One vector is turned by the same rotation once a step. Each row is the vector after some number of steps, and that number follows the row.
The counts run from 0 to 339.
81,129,112,93,138,146,144,144,134,121,146,93,122,178,100,122,149,107,129,132,138,115,159,119,118,127,168,129,128,138,137,155,134,128,159,103,156,144,132,125,121,122,131,128,166,127,121,128,156,127,132,148,112,158,157,108,137,120,117,111,120,135,140,122,140,137,151,142,84,139,82,155,135,126,122,145
117
187,121,166,156,103,99,114,120,146,133,96,133,125,118,124,112,81,138,155,137,105,152,95,96,98,141,135,92,147,111,109,112,153,118,145,134,124,139,139,145,130,128,124,142,118,126,131,137,140,143,128,110,134,123,157,149,116,117,120,143,124,141,106,150,131,115,141,118,161,147,169,113,116,145,139,140
15
133,109,191,147,157,107,112,148,134,124,124,104,138,85,178,122,117,121,147,108,119,146,115,110,146,158,129,143,127,130,98,147,153,146,130,138,154,118,137,163,125,107,138,136,117,133,113,135,144,90,151,112,119,140,124,138,112,148,129,107,158,117,98,167,118,125,135,91,120,105,121,130,89,126,117,126
253
146,124,171,102,102,112,147,121,128,123,120,97,135,94,163,141,95,150,134,127,143,123,112,132,148,98,114,128,104,97,145,122,142,136,88,97,124,155,123,139,121,121,151,163,107,129,126,129,142,120,128,107,127,122,133,136,122,108,154,122,158,136,96,146,159,132,111,103,149,112,150,108,88,118,157,138
46
161,161,109,161,103,103,125,106,151,149,113,144,88,130,140,150,124,128,160,139,105,136,128,122,125,138,144,99,127,130,116,150,129,141,170,162,141,124,116,143,125,148,97,115,126,120,145,119,103,149,142,141,119,102,133,119,115,137,138,154,107,142,161,120,113,135,107,154,143,151,129,100,182,120,111,126
184
136,145,155,128,125,130,99,110,149,124,122,109,106,116,162,134,111,147,138,169,106,120,130,161,124,128,149,115,107,118,140,121,180,147,145,119,158,142,135,123,132,101,96,147,112,133,135,111,130,112,143,144,107,109,119,75,122,115,154,161,127,180,146,166,131,151,132,131,125,100,119,120,125,129,155,109
76
123,158,93,149,111,138,129,129,129,138,148,150,118,136,156,147,152,108,133,133,146,128,134,158,156,161,126,151,105,144,149,137,103,133,134,139,123,118,78,109,121,138,93,120,115,113,161,144,129,107,143,112,141,131,101,124,142,157,119,145,119,165,154,117,116,144,109,127,122,113,111,114,172,120,92,102
168
121,152,137,159,140,132,136,119,110,125,141,117,136,143,94,125,111,105,162,140,127,145,137,156,133,137,176,112,138,134,97,145,169,136,133,126,145,125,150,147,115,111,80,125,144,131,139,114,136,110,151,149,127,145,144,76,110,140,147,148,132,126,146,168,83,128,160,122,96,147,101,129,136,135,142,153
90
125,131,100,169,137,95,132,131,144,152,130,148,130,127,133,88,116,124,146,140,108,137,136,97,96,170,145,121,150,151,94,106,146,134,174,144,126,132,130,145,136,140,114,117,121,131,161,166,138,160,162,129,130,148,151,172,136,125,114,140,87,156,130,126,115,137,153,121,154,135,158,127,127,137,127,128
205
166,124,159,171,99,107,111,131,136,152,126,156,143,91,141,115,103,139,168,140,86,178,96,98,122,163,124,96,126,124,118,143,100,134,150,126,135,117,114,130,115,129,131,141,105,126,134,147,141,124,139,90,139,125,143,138,107,144,139,143,145,128,116,120,144,105,123,120,161,129,137,117,109,131,135,131
219
122,110,170,147,130,101,154,135,122,143,147,125,164,99,128,100,99,114,151,133,131,153,114,108,122,157,139,126,133,120,107,147,133,135,123,109,153,141,124,154,110,111,126,151,116,148,125,158,153,119,142,104,137,155,137,168,116,127,143,113,146,104,93,152,121,128,160,87,125,127,132,133,77,135,130,149
30
146,148,118,109,82,138,98,131,151,114,126,125,127,148,118,106,108,125,132,157,133,125,155,141,112,112,127,106,114,73,145,118,153,120,130,77,126,151,132,122,126,164,96,154,123,123,147,104,148,137,123,115,112,119,164,150,128,96,154,126,103,116,134,126,126,157,120,124,147,110,146,117,130,141,156,156
41
176,112,183,107,125,100,115,105,159,104,86,114,124,110,130,127,99,127,118,112,125,139,113,129,132,108,116,109,134,74,122,110,165,119,117,146,126,150,153,144,134,125,134,127,122,147,90,102,127,137,127,129,129,134,122,131,123,109,123,128,156,123,101,157,121,146,126,135,136,135,178,125,111,127,131,106
271
109,119,150,116,155,100,171,124,116,119,129,115,170,131,111,121,116,102,106,109,151,117,132,120,123,110,140,146,126,114,120,133,135,118,99,113,123,157,151,147,123,131,145,127,144,161,90,113,168,124,109,124,153,176,141,142,124,124,125,127,138,112,82,160,96,125,179,121,106,130,151,148,105,127,121,121
288
124,127,149,124,130,83,141,111,127,136,113,109,134,90,160,117,108,133,135,141,128,94,154,125,137,102,136,137,100,106,122,117,167,163,131,105,139,129,153,164,127,147,134,126,121,129,114,100,139,143,142,131,117,137,147,120,98,96,184,137,139,128,98,144,127,137,140,124,137,119,141,99,95,103,163,160
267
106,139,105,112,139,155,166,147,119,117,148,106,122,174,131,134,149,119,106,128,148,109,131,137,133,114,142,139,121,163,148,119,137,109,120,117,125,156,129,98,122,96,121,136,150,135,149,149,168,108,128,142,146,152,119,128,159,135,82,129,116,187,137,129,141,124,141,127,98,124,125,150,140,127,100,91
114
126,142,112,125,127,137,128,129,151,117,136,126,90,160,150,124,135,151,115,155,91,126,103,105,121,107,165,91,113,128,135,135,99,120,145,121,144,138,156,105,143,109,145,138,148,137,141,108,143,140,134,157,110,119,144,86,131,140,110,144,125,157,168,106,173,121,122,181,117,119,112,143,142,112,114,101
131
119,132,148,107,131,82,144,122,152,128,105,100,77,111,156,134,130,155,140,117,140,115,123,101,133,134,139,128,136,114,135,135,121,135,152,146,139,146,105,145,141,107,142,120,134,118,129,146,97,160,165,156,86,116,121,100,136,122,148,124,151,152,147,115,154,155,96,129,144,150,141,103,121,89,143,120
157
133,148,116,159,119,127,108,139,125,145,131,157,135,135,148,135,152,115,130,135,119,127,110,115,145,172,153,136,99,142,134,160,61,130,139,143,122,104,85,105,122,137,129,114,124,110,138,122,138,103,127,114,134,124,129,97,136,173,111,159,130,136,151,115,110,120,137,136,120,111,84,120,178,121,96,111
166
133,119,116,114,110,132,94,124,172,137,139,121,123,125,155,133,127,118,129,152,90,132,169,134,111,133,119,123,94,121,153,149,127,150,172,109,177,139,141,113,120,149,129,162,131,140,111,108,162,112,124,111,122,150,131,167,105,128,135,126,119,122,122,126,161,126,122,156,116,85,103,162,124,151,114,112
23
122,124,130,94,127,163,122,166,117,82,153,115,132,174,118,125,165,129,108,136,145,113,126,150,155,126,150,133,108,129,143,110,119,109,106,104,124,131,128,95,129,113,135,146,141,120,145,115,169,108,138,132,131,143,122,96,140,137,102,123,144,157,138,123,162,137,120,155,100,94,108,144,125,112,102,111
337
112,166,134,142,133,125,154,121,123,140,131,118,116,127,107,118,106,142,156,132,128,138,109,101,119,131,165,93,165,134,111,143,105,120,133,118,111,174,116,134,127,104,123,115,139,135,123,155,108,155,161,149,106,144,155,94,129,143,137,150,131,117,144,146,112,144,135,98,144,181,150,138,110,114,168,143
124
164,107,195,116,137,123,103,130,155,107,110,91,103,104,167,134,104,138,132,121,102,150,97,103,129,123,132,102,134,97,120,140,152,126,122,133,153,150,154,144,134,94,144,153,120,140,103,116,135,102,138,133,109,126,123,134,124,128,115,104,160,120,108,163,152,127,115,115,125,111,135,140,101,130,119,108
49
104,107,165,105,155,99,135,138,124,112,122,82,136,127,133,102,115,123,125,140,144,103,151,124,123,129,161,141,127,111,107,116,188,140,119,105,148,133,154,164,131,120,132,140,133,133,123,119,139,128,160,150,102,146,145,118,130,99,157,99,135,127,109,151,118,162,150,113,112,122,132,115,87,113,140,154
63
122,100,159,89,150,126,111,133,155,107,114,97,134,143,105,123,141,117,101,121,153,123,136,141,123,136,135,140,124,98,155,128,148,110,126,127,144,159,117,114,132,91,132,131,137,144,86,119,148,103,115,126,117,155,102,113,150,116,108,123,162,155,114,155,118,158,145,122,101,117,135,154,107,126,114,78
82
142,143,106,151,128,83,171,114,124,137,117,147,120,140,127,144,130,102,129,105,136,120,105,93,139,130,136,134,117,120,119,153,79,119,113,152,102,132,120,139,140,164,145,96,138,139,118,99,121,159,124,131,143,143,148,138,120,149,122,141,134,99,126,108,90,121,135,143,135,163,136,119,172,102,100,125
180
178,125,159,162,115,95,122,114,149,147,108,137,123,105,158,122,83,142,144,147,82,138,86,82,94,142,140,91,137,126,105,121,132,129,142,138,128,137,154,136,128,120,136,139,115,137,125,130,148,137,127,114,138,126,151,151,121,133,115,150,117,146,110,146,131,107,150,116,160,117,165,129,123,147,127,123
16
151,117,127,109,109,136,89,128,166,125,118,113,115,137,161,141,121,124,122,153,89,134,150,124,101,132,126,113,106,121,150,147,154,138,170,126,168,136,144,116,119,135,122,160,134,132,123,111,157,105,111,116,124,127,138,160,115,118,114,116,104,141,119,125,162,119,117,144,119,85,106,153,140,151,105,115
22
113,95,161,88,147,112,126,122,146,115,120,104,147,140,99,123,139,107,108,125,145,129,132,131,119,138,147,130,111,91,150,155,132,106,126,125,157,145,125,121,127,95,135,127,135,145,88,109,155,103,103,128,121,156,122,103,145,127,115,122,165,131,113,153,107,148,161,121,89,123,120,152,103,127,109,88
83
175,125,134,150,114,111,148,118,137,133,122,141,130,116,177,135,94,134,121,147,89,124,88,105,124,106,115,105,104,134,124,112,118,128,109,122,127,144,154,119,127,137,141,153,117,150,136,124,167,129,115,115,163,124,140,165,115,128,113,160,117,152,104,127,161,98,137,145,149,95,160,136,134,146,113,100
18
133,126,153,122,121,117,114,122,144,132,120,122,142,120,123,106,109,153,120,167,105,112,130,124,96,119,153,98,125,119,138,92,149,133,148,88,136,148,147,105,125,116,130,146,123,140,114,132,159,134,122,113,116,136,157,89,121,103,143,166,124,181,117,142,152,127,163,133,146,107,144,122,98,127,177,132
300
162,118,187,96,103,120,136,135,129,113,108,84,122,104,153,150,96,151,131,117,141,123,105,118,146,106,121,121,113,99,133,119,155,124,102,109,129,143,132,138,119,109,141,161,121,122,122,125,143,107,127,112,120,130,129,133,126,105,136,107,159,142,92,143,162,125,105,90,135,114,153,115,94,123,149,144
47
156,111,155,150,148,119,133,152,114,98,143,130,145,110,162,119,125,110,132,108,128,149,111,135,171,135,115,145,123,124,93,122,146,125,94,139,122,116,153,154,128,130,130,144,113,142,127,109,162,101,154,123,162,152,110,154,118,148,114,116,160,109,93,157,116,128,127,118,120,104,152,140,104,119,85,109
255
150,119,131,147,119,112,101,126,152,126,122,153,115,148,120,123,147,110,128,129,117,161,92,103,129,165,142,99,125,97,128,161,75,105,147,151,131,103,103,110,143,121,126,114,128,124,131,116,127,125,125,125,127,120,121,94,139,156,95,142,159,126,159,110,121,145,121,158,119,131,108,125,158,113,78,88
164
110,115,95,120,143,127,117,150,149,128,156,132,130,141,178,121,150,106,113,119,114,118,157,118,131,140,127,156,104,141,131,147,121,150,153,122,149,126,143,138,125,163,149,145,137,135,135,127,168,115,138,114,130,157,137,200,118,142,113,105,111,112,104,113,153,127,124,145,126,84,111,160,123,131,96,119
227
111,143,150,124,129,130,169,146,114,124,151,107,121,117,140,140,138,132,145,106,169,138,108,130,168,148,129,141,146,146,138,143,103,116,110,130,124,155,85,123,123,88,128,133,124,124,144,175,119,120,161,127,130,146,96,120,149,155,121,118,165,142,133,134,134,139,100,94,117,150,136,134,108,103,121,120
141
122,133,163,98,136,147,121,126,145,122,134,88,124,129,129,157,126,120,125,119,116,130,130,123,121,121,144,109,122,130,140,173,113,128,140,117,164,163,138,118,118,102,153,140,154,149,77,119,152,91,108,130,127,159,135,111,108,151,124,125,152,107,112,153,148,110,139,122,90,125,97,173,119,142,127,120
307
107,151,130,117,132,135,144,129,117,119,153,96,138,125,162,125,121,116,127,137,163,99,159,178,148,124,132,156,109,128,134,113,181,142,107,92,133,154,117,140,114,128,85,156,112,128,156,139,151,100,154,128,122,133,125,152,145,119,150,127,113,146,129,155,105,163,135,91,117,91,131,125,113,134,135,130
60
116,156,98,130,121,139,107,143,134,114,132,134,102,177,105,97,152,113,128,139,140,112,140,110,113,147,168,110,134,113,127,136,111,115,143,120,106,124,109,114,140,148,112,114,148,105,162,124,126,145,144,156,97,123,160,111,156,128,117,126,94,124,172,105,104,160,123,137,137,135,111,119,175,122,123,135
150
